One turn sends every row of this set to another row. A few are shown first. Where does it send the rows asked after them?
z868: [  4  -1  32  -3  -3  19  -3 -15   3  58 -11   3   6  -4 -20  31]
z707: [ -1   8  20 -21 -24 -21 -17  19  -4  31  -8  -1  -4 -11  12  26]
z415: [-14   3   9 -36   6  -3 -25 -33 -13  22   3  29  25 -29 -20  39]
z954: [-18  30   1  12   1   8   3 -10  21  43   2  -7  -8   6  -9  17]
z698: [-14  37  -2 -40  -2 -35  -4 -12   4  12   2   4  -5  -6 -20  37]
z949: [-18  37  -7   7   4   5   7 -26  -7  24  28  12  -5  -3 -14   9]
z382: [  0  37 -15 -18 -10 -15 -35  -2  -8  28  31  20  11 -13 -20  41]
z683: [ 14  -6  16   8 -10   1 -31 -21  13  28   6   9  16 -27  -5  54]
z655: [-15  34   2  -2  -9  -2 -25   0 -18  29  37   7 -10  -1 -36  18]
z677: [-20   9  13  22  -3   1 -34  -7  -6  30  16  -1 -13  -3 -32  17]
z351: [-16  10  11  27   0  -3 -27   1  -5  28  14  -7 -13  -1 -29  22]
z689: [ -9  37   4 -36  -5 -39  11 -19  -9  24   8   5 -14  -2 -13  31]
z247: [ -6  -6  22 -27  -3  -8 -34 -16  13  41 -17  12  17 -19 -17  46]
z647: [-10  23   5  17   3   5   1  -5  18  44   1  -9  -8   9  -9  19]
z972: [-14  28  -2  -3  -5  -6 -32  -2 -17  36  33   9  -2   3 -38  19]
z325: [-13   8   8 -37  -3  -7 -26 -36 -11  21  10  32  21 -30 -25  35]
z757: [-11  -6  26 -27   0   1 -28 -15  16  45 -18   7  13 -19 -15  46]
z318: [ 12  31   2 -37 -14 -26   8 -36  -8  16  -8  15  -1 -17 -12  40]
z270: [-22  37 -15   4   5   5   6 -28  -9  21  23  14   5  -3 -15  10]
z756: [  3 -11  23   0 -10   4   9 -30 -14  35 -15  -2   4 -17   1   9]
z545: [-24  -1  12   1  -4 -26   3 -12   6  29   0 -23 -11  -1  -4   8]
z625: [  5  19   6  -7 -11 -10  12 -40 -25   3  14 -12  -2 -21 -31  37]
z178: [ -4  -7  26  29  -6  13 -27 -22   6  26   9   6  -7 -19 -18  32]
z328: [ -3   5  26   2   3  20   0 -14   0  60 -13   3   3  -3 -19  32]
z676: [ -2  13   1 -23 -14 -23 -17  -4   5  -9  -9 -11  -7 -28 -29  31]
z745: [-14  15  15 -19   4 -33  17 -10 -22  32   8  -3 -15   5 -14   9]
z216: [-26  31 -19 -17   4 -22 -23 -26   4   8  21  19   6 -19 -12  23]
z974: [-20  20   9 -15   5 -22  20 -22 -27  23  18  -2  -6   2 -28  15]
z627: [ 12  -2  18   9  -8   9 -26 -24  20  25  11  15   9 -27  -4  51]
z668: [  7  15  26  -7 -20  -9  11 -16 -35  41  14  -3   0  -6  11  32]
z556: [  4  33 -11 -22  -6 -12 -32  -3  -4  36  35  18  13  -6 -23  40]
z856: [ 16  18   6 -21 -19   2 -29 -22   1  30  29  22  20 -27 -11  51]
z881: [ 11   3  20 -25 -18  -1  -3   3 -32  12  -9  15   2 -27 -25  19]
z521: [-30  25 -15 -27   3 -15 -22 -28   7   6  20  18  12 -19 -11  23]
z481: [ -6  24   6  -3 -16 -31  -2 -25   3  22  13 -29  -8  -5   6  44]
z527: [  9 -16  21 -10 -14  -9   3 -27  -4  20 -26  -1   0 -19  -5   8]
z786: [  8   6  11 -26 -18  -9 -14 -20  18  25 -30   5   5 -25   9  31]
z58: [ -1  -9  32  23 -10  17 -21 -19   4  29  13  -4  -5 -17 -19  34]
z226: [ 15   8  10 -27 -22 -17  -2 -36   9  13 -25   7   4 -25  -4  29]
z818: [-10  -9  23  -8  -5 -22   6  -9  -5  27  -9 -13 -12  -3  -7  -1]
z863: [ 14  27   9 -42  -9  -6   3 -30 -17  19 -12  26  10 -22 -17  38]
z806: [ 18  17   4 -18  -9   3 -25 -19   9  32  29  25  20 -23 -10  54]

z178 -> z677
z689 -> z318
Now these:
z757 -> z328
z216 -> z325
z545 -> z974
z856 -> z683
z481 -> z625

